Each row is where one point has got to under a steady rotation. How many ticks took it there?
The counts run from 0 to 683.
[111 123 100 101 134  99 155 107 122 105 166 112 114 148 124  96 134 156
 161 164 123 150 105 144 176 147 139 171 138  91 104 165 108  81 132 136
 108 107 170  98 123  86 116 141 111 112 146 131 149 143 130 109 112  72
 116 164 159 156 183 118 147 122 100 182 148  94 150 163 133 152 175 120
  78 120 124 100 124 151 117 116  85 110]  598
[107 147 155  44 137 105 150  80 126  94 118 113 163 144 130 115 159 156
 178 133 153  98 128 142 115 137 185 122 151 103 114 171 102 135 127 121
 146 112 141 142  98  79 105 157  80  85 146 114 126 164 144 145 138 110
  96  88 160 140 112 133 120 120 101 174 137  85 133 131 144 142 157 117
  96 150 157 107 131 119 145 163 134 135]  76
[118 117 132 112 147 105 158  93 144  99 151 105 152 162 124  75 143 132
 136 147 154 142 112 169 125 162 199 173 139 147  80 110 114 141 124 102
 136 134 166 142 144  81 104  94 121  88 104 152 171 158 117 147  86 119
  99 136 142 187 166  92 138 121  92 139 141 124 139 150 136 127 188 156
  87 123 116 139 122 169 146 139 122 150]  147
[105 129  77  84 129 139 122 101 128 133 106  98 143  94 103  92 127 184
 160 141 125 105 101 185 111 135 166 153 123 151 169 189  92 151 129 117
 140 159 139 115 122  93 117 175 125  82 136 141 133 137 152 154 108 122
  97  99 158 156 177 130 154 135  96 163 120 135  99 146 131 157 175 155
 112 119 156 139 107 144 125 112 115 138]  110
[108 122  91 104 123 100 136  84 133  79 134 120 165 152 127  67 110 164
 170 143 157 123  88 187 143 113 157 174 163 139 135 120 117 126 117 131
 110 148 168 122 122 111 113 139  95  92 127 142 105 114 132 124 130 109
 107 140 164 161 183 119 145 120 107 169 153 113 130 168 136 132 153 151
 124 102 152 151 120 178 138 158 115 181]  442
[113 130 129 126 136 135 125  70 135 112 136 111 120 122 146 102 162 151
 145 146 138 120 120 173 140 140 162 132 132 115 120 182 108 123 108 137
 129 126 200 134 118  83 160 162 102  76 155 124 136 137 137 181 112 100
  65  81 166 166 129 130 120 114 137 181 101 126 109 144 131 152 184 116
  98 138 143  94 142 130  97 163 128 178]  501
[137 127 107 142 132  93 149  91 128 119 145 121 105 150 144 105 160 123
 128 141 101 135 125 187 148 158 166 178 129 120  82 126 110 116 117 132
 100 103 209 115 115  93 146 107 121  92 137 136 134 146 119 161  94  96
  94 160 161 179 169  80 102  80 118 141 137 131 137 139 123 145 179 151
  91 115 109  94 110 165 102 141 121 148]  507
[132 127 102 106 134 150 154  81 132 124 109 116 161 119  96  78 140 154
 170 141 128  83 131 164 125 130 146 167 132 143 158 189 102 131 128 123
 170 151 156 156 125  92 115 184 129  94 110 128 117 186 135 166 117 148
  79  83 155 154 102 143 151 131 108 139 121 118 122 127 142 124 195 138
 111 126 164 154 108 133 155 128 125 181]  407
[111 154  73  64 123 100 130  97 132 151 125 111 130 110  93 121 113 198
 183 114  94 138 115 172 133  85 127 160 163 124 154 154 125 121 105 153
 152 139 159 116 102  87 121 204 101  90 119 126 145 129 147 114 136 108
 111 157 138 133 194 115 133 124 134 149 114  62 130 146 119 133 165 115
  94 130 126 102 128 116 123 119 116 103]  221
[139 134 136  90 140  81 156 102 137 118 131 103 150 175 102 107 149 127
 159 123 143  98 151 160 148 151 171 142 184 107  84 145 105 133 104 136
 134 115 163 145  68  92 108 173  81  72 140 139 161 143 152 125 122 128
  91 131 123 145 111 112 133  98  97 155 144  85 131 149 117 128 192 116
 103 165 133 112 126 100 139 134 128 110]  551
[133 108 142 105 164 131 163  98 125 119 160 118 162 127 149  89 139 180
 164 122 134 165 114 150 125 156 155 177 131 129  49 126  93 120 153 122
 152 141 155 117 158 109 114 123 115 104  96 142 134 178 111 176 125 121
 111 112 160 162 136 134 136 147 108 147 103 128 164 151 135 169 183 130
  84 130 162 108 135 156 182 169 111 111]  567
[134 147  90  79 117 131 129  72 110 142 111 109 153 116 112 108 110 129
 176 126 107 134  91 186 135 119 138 186 108 153 169 141  90 133 121 157
 212 122 136 109 151 105 123 168 101  91  72 147 120 163 133 132 149 111
 104 126 143 146 166 116 115 143 159 129 137 120 115 149 119 173 170 144
  83 113 136 102 133 139 120 152 102 117]  608
[141 112  81 153 126 122 103 109 109 156 123 134  93 105 139 116 124 156
 150 137 118 135 115 194 149 143 121 178 136 146 121 166  85 120  75 137
 121 148 199 119 135  90 167 177 120  90 129 117 109 128 139 175 112 120
  75 134 144 166 157 104 127 125 124 150 103 159 106 137 116 175 183 117
 127 131 152 131 127 138 121 139 122 142]  383
[119 112 142 134 138 101 179  90 152 118 133 104 142 148 142 104 152 129
 138 131 135 120 135 152 124 164 188 168 132 136  77 145 104 112 110 132
 123 147 187 125 120  97 139 115 105  97 145 105 143 154 112 199  95 133
  82 119 143 175 120  86 111 105  98 140 110 128 123 126 134 141 172 135
  86 138 157 148  94 145 141 168 143 167]  414
[144 136  84 119 125  78 184  78 140 104 159 145 122 155 112  93 115 115
 184 134 111 143 114 136 145 140 135 199 146 131 133 104 100 108  85 165
 159 112 158 120 131  84 123 144 120 106  80 146 133 157 141 127 116 113
 107 140 156 160 201  82 106 106 125 133 192 110 135 137 154 145 162 129
 104 126 117 126 129 148 124 107 109 104]  396
[120 117  99 103 145 129 121  98 123 129 124 116 128 106 145 117 149 178
 170 146 134 113 123 154 171 143 120 152 146 103 113 196 108  92 104 144
 117 140 186 123 135  91 144 184 121 118 174  88 121 144 123 174 145 109
  85 129 163 147 137 132 146 131 116 188 105 102 128 149 133 169 172  98
 112 142 179 121 135 117 135 147 118 158]  590
[142 131 102 146 109 130 108  83 124 156 135 131 116 131 131  95 129 149
 152 150  92 158 101 195 119 121 122 181 126 155 134 166 103 100 113 124
 138  93 192 106 123 107 173 162 119  82  87 130  99 144 143 153 112  90
  92 165 155 162 135 117  84 104 150 127 103 128 122 133 120 129 183 111
 100 107 122  90 108 158 116 160 101 150]  629
[124 142 133  64 123  82 175  91 135 119 136 122 145 121 129 119 139 131
 172 122 105 133 116 154  95 139 200 182 133 141 124 121 105 146 116 129
 159 103 140 102 120 104 115 118  97  78  94 158 144 171 127 131 116 103
 120 117 150 162 190  77  98 116 108 131 164 106 132 132 133 159 161 156
  70 113 117 103 119 157 118 141 123  82]  486
[ 98 136 133  72 138 109 157  83 111  97 117  99 145 125 134 107 177 131
 138 146 119 110 134 149 118 170 200 154 112 126 123 145 107 134 125  92
 145 122 162 142 140  48  94 101 120  98 141 104 143 172 118 169 109 111
  88  97 174 161 149  83 105 105 106 156 133 100 133 131 157 144 146 127
  78 127 133 124 105 139 133 135 135 171]  618
[152 107 118 146 148 138 143 100 113 120 140 136 114 123 143 101 145 170
 139 139 116 153 144 175 140 154 116 209 138 117  71 152  95 102 122 122
 129 139 187 119 123  91 146 144 122 113 117 104  95 184 115 195 124 130
 102 137 162 175 111 112 121  98 119 126 102 138 145 134 130 167 178 101
 114 141 167 116  97 152 175 154 111 163]  295
[152 103 114 139 157 142 110 115 107 138 147 106 116 112 137 103 167 151
 126 134 114 124 126 201 163 174 146 167 115 123  74 157  97 123 130 110
 133 140 189 129 136  96 145 146 132  89 121 150 145 162 120 169 104 119
  92 129 150 167 124 126 150 121 114 156 106 154 131 147 101 165 222 135
  91 125 127 114 140 133 142 109 121 142]  385
[113 129 145 117 131 135 142  81 122 118 146 119 133 134 151  92 145 164
 166 159 132 153 110 135 155 145 135 155 135 102 104 204  94  75 130 137
 140 102 184 104 125  95 151 156 102 109 147 110 112 157 132 172 127  93
  88 123 169 156 127 139 126 121 120 185 106 113 146 132 140 163 176  86
  93 145 159  93 126 141 114 178 100 153]  208
[109 134 108 134 131  88 194  86 175 112 154 136 162 164 138  60 118 161
 174 136 123 108 105 108 122 129 165 133 169 133 116 171 114  77 127 162
 110 119 169 125 114  99 157 143 110 108 128 123 130 126 158 161  87 105
  97 125 160 164 165 112 108 102  99 162 143 104 146 141 143  96 159 110
  99 139 152 119  95 137 140 136 116 116]  34
[110 123  89  73 149 137 122  87 118 123 106  97 170 136 122  59 118 159
 162 143 153 116 107 154 151 145 143 149 144 138 137 186  90 143 144 137
 171 153 127 126 131  89 112 179 107  97 133 120 120 149 143 166 135 124
 104 101 146 136 124 152 166 146 107 173 118 141 108 162 121 173 173 123
 115 142 185 135 107 127 168 154  95 152]  318
[134 128 106 141 124  96 168 110 149 142 149 133 141 144 115 107 130 158
 162 111  87 142 129 185 120 105 148 214 157 124 104 124 124  78 116 138
 123 116 191 115  88 117 149 143 107 112  75 128 118 150 120 150 106 116
 118 192 135 160 158  86  94  90 128 110 130  99 160 124 120 115 171 132
  85 108 126 128  85 148 138 141 134 137]  422
[138 144  75 113 119  74 161 112 130 157 132 137 119 126 107 127 117 133
 164 124  76 125 128 168 123 135 134 197 143 140 151 145 100  95  80 147
 142 104 170 114 110  74 152 161 115 105 100  97 118 159 138 145 104 128
  99 176 145 156 172  61  91  84 137 113 151  99 133 119 130 139 151 114
  91 121 113 114  86 116 121 108 117 111]  129
[140 147  97 113 143  89 140  85 120 130 114 122 144 135 150 149 152 110
 161 122 118  74 125 177 150 151 152 150 158 133 112 127  91 133  58 155
 134 119 188 161 126  82 150 167 105  92 139  86 130 145 117 165 132 124
  51 128 150 157 140  81 104 122 130 162 142  91 126 130 131 145 178 131
 117 127 127 130 136  98 127 147 168 152]  256
[136 106  66 142 139 121 111 104 131 127 134 123 137 111 123  95  96 166
 150 129 126 129 104 205 104 141 148 190 129 179 114 113  83 154  99 116
 131 163 167 126 157 103 140 153 127  80  95 137 103 137 134 170 118 135
  97 125 154 179 182  88 131 130 116 125 123 155 108 144 127 150 180 153
 130 112 139 164 109 163 154 133 134 154]  651
[140 107  97 149 141 132 127 110 118 133 147 127 127 128 119  93 117 139
 152 138 133 169  91 191 129 132 137 206 124 161 100 119  89 118  98 121
 159 132 180 118 153 107 130 142 116  94  59 163 120 162 123 150 109 116
  97 142 139 179 157 101 118 143 129 117 127 154 134 137 121 150 204 139
  90 104 126 138 140 165 136 134 116 134]  269
[134 158 100  87  97  93 155  81 143  93 116 146 152 137 125 100 110 151
 183 120 126 110 126 168 111 114 151 166 162 129 152 150 102 108 114 142
 142 105 143  93  89 119 125 167  81  84 113 130  74 147 148 126 131 100
 138 126 167 146 161 110  92  84 120 148 182 109 129 135 142 161 133 139
 123 120 148 102  90 159 126 150 115 125]  578
[150 158 125 116 135 127 141  57 146 106 126 130 167 148 131  89 131 140
 170 106 118 103 129 162 113 118 147 125 166 137 111 156  95 127 105 163
 188 125 157 154 113  99 156 181  83  70 100 125  99 157 152 175 118 118
  91  90 144 140 106 126  86 114 157 148 125 118 122 133 133 139 172 109
 117 151 156  95 134 106 158 170 142 133]  162
[136 127  72  91 135  86 175 103 149 139 136 121 145 147  84  76 119 140
 171 135 105  97 132 150 116 149 169 173 156 146 140 147  88 142 119 148
 143 126 122 123 104  98 114 156 133  94  95 152 163 160 161 111  95 132
 109 136 123 175 173  91 149 122  82 129 171 104 118 138 135 127 192 152
 101 120 138 138 102 143 142  91 114  85]  398
[114 103 104 102 137  93 126 134 121 131 129 100 135 138 103 118 140 142
 130 141 141 112 118 199 137 154 183 166 141 137  92 142  98 141  97  97
  97 142 172 133 104  79 117 149 111  82 137 143 170 126 136 136  90 128
  87 153 133 167 160  93 153 113  70 158 133 121 129 146 115 130 199 136
  98 123 118 157 122 132 123  89 132 143]  262
[141 129 103 121 131 141 118 101 129 120 122 125 139 114 103 111 133 164
 175 125 124 110 126 193 156 100 115 187 153 113 132 172 107  90  94 128
 157 149 186 149  84  90 124 217 104  95 112 119 111 163 136 144 126 140
  91 132 146 148 109 145 138 117 120 146 119 108 137 130 125 148 193 100
 126 135 150 153 134 117 146 113 134 180]  675
[134 132  79  88 120 108 139 108 124 143 142 120 134 114 120 111 106 158
 193 123  86 152  89 175 128 110 124 209 123 129 148 131 108  91 105 146
 172 120 152 101 148  88 122 152 123 116  78 128 122 154 128 131 131 101
 126 167 151 142 206  89 104 136 146 124 154  98 153 149 129 155 153 138
  93 101 121 108 121 154 132 113 111  99]  604
[ 99 137 109 117 119 114 139 111 170 129 152 119 159 122 123  77 122 195
 160 146  96 125  83 162  91 100 186 130 134 151 143 182 109  88 127 118
 129 117 164 115 125 106 150 149 114  84 107 149 115 122 164 151  84  86
 108 122 169 159 192 119 105 122 118 164 126 120 132 147 133 109 162 133
  81 108 128 112 117 127 109 117 109 114]  242
[126 111 104 119 149  88 152  93 128 141 140 123 110 133 147 101 179 159
 137 162 107 112 141 136 134 174 157 149 135 120  81 185 103 120 122 121
  89 123 183 128 140  64 144 124 151 108 177  97 153 150 129 183 106 110
  81 124 169 179 149 104 131 100  92 160 107 103 134 146 140 132 182 113
 106 131 143 106 105 134 131 135 118 150]  504
[145 103  86 159 150 128 123  90 124 137 159 133 118 117 156 114 139 150
 172 145 118 134  92 166 164 134 104 168 139 114  95 154 104  90  94 169
 126 137 204 146 165  95 167 177 137 108 120 124 139 153 121 165 121 107
  63 124 161 170 153 114 131 156 134 169 116 123 135 143 137 142 204 112
 114 124 143 128 170 136 132 136 130 138]  387
[137 121 128 137 146 133 146 103 140 162 162 125 112 127 130 108 149 164
 167 140 107 137 123 140 139 139 134 139 141 120  87 203 101 102 125 145
 137 109 191 128 128  98 175 175 126  97 107 136 167 166 150 158  94 109
  75 115 140 173 125 134 130 142 116 156 108 111 136 135 114 126 215  99
  80 138 134 101 149 110 116 135 110  99]  4
